128 stands for zero in the data rows.
Here are some points, each followed by its number:
array([99, 98, 151, 133, 102, 135, 112, 134, 150, 104, 119, 147, 115]) 0
array([125, 170, 136, 105, 103, 151, 69, 109, 122, 106, 156, 139, 145]) 1
array([135, 123, 133, 114, 93, 79, 170, 138, 158, 113, 149, 109, 151]) 2
array([116, 123, 132, 102, 159, 144, 115, 110, 128, 104, 138, 92, 122]) 3
array([150, 156, 161, 109, 104, 122, 71, 143, 174, 104, 131, 158, 149]) 4
array([109, 127, 126, 109, 148, 161, 114, 121, 139, 119, 149, 80, 133]) 5
array([145, 154, 89, 107, 157, 106, 133, 128, 123, 142, 160, 137, 131]) 6
array([110, 111, 128, 147, 125, 121, 159, 114, 131, 124, 98, 140, 126]) 7
array([113, 101, 118, 111, 162, 160, 118, 86, 115, 118, 117, 78, 116]) 8
array([116, 111, 129, 125, 158, 129, 84, 110, 120, 131, 90, 130, 150]) 9
array([176, 107, 98, 117, 77, 137, 177, 153, 107, 153, 149, 124, 126]) 10
array([122, 93, 137, 159, 135, 151, 131, 117, 137, 79, 83, 166, 128]) 11
Which three points above are nearest to each new point by angle? Their numbers follow each, nearest first.
array([131, 118, 119, 160, 106, 123, 117, 150, 105, 146, 124, 127, 90]) 10 0 7
array([116, 166, 130, 115, 157, 112, 93, 126, 153, 115, 105, 137, 145]) 4 9 1
array([127, 139, 142, 92, 135, 133, 137, 136, 124, 126, 171, 88, 125]) 5 3 2
array([111, 119, 115, 136, 132, 123, 104, 143, 85, 123, 129, 126, 137]) 9 1 8
array([107, 119, 123, 133, 79, 130, 113, 182, 93, 133, 153, 119, 103]) 10 0 1
array([131, 109, 115, 140, 130, 131, 90, 162, 137, 123, 100, 170, 138]) 11 9 4
array([133, 114, 125, 170, 104, 131, 108, 173, 119, 143, 93, 172, 142]) 11 0 7
array([171, 128, 126, 120, 123, 143, 141, 115, 115, 122, 116, 167, 118]) 10 11 7
array([85, 168, 119, 118, 145, 113, 99, 138, 152, 104, 131, 114, 159]) 1 5 4
array([144, 139, 117, 137, 102, 120, 117, 167, 115, 141, 126, 138, 94]) 10 4 6
array([127, 141, 133, 150, 104, 112, 92, 152, 90, 147, 124, 134, 112]) 1 4 9
array([97, 116, 111, 145, 156, 122, 134, 101, 156, 144, 126, 129, 130]) 7 8 9
array([31, 198, 148, 100, 175, 63, 185, 83, 201, 133, 152, 161, 137]) 2 6 7
array([142, 138, 126, 132, 126, 115, 149, 80, 136, 158, 141, 133, 115]) 6 7 10
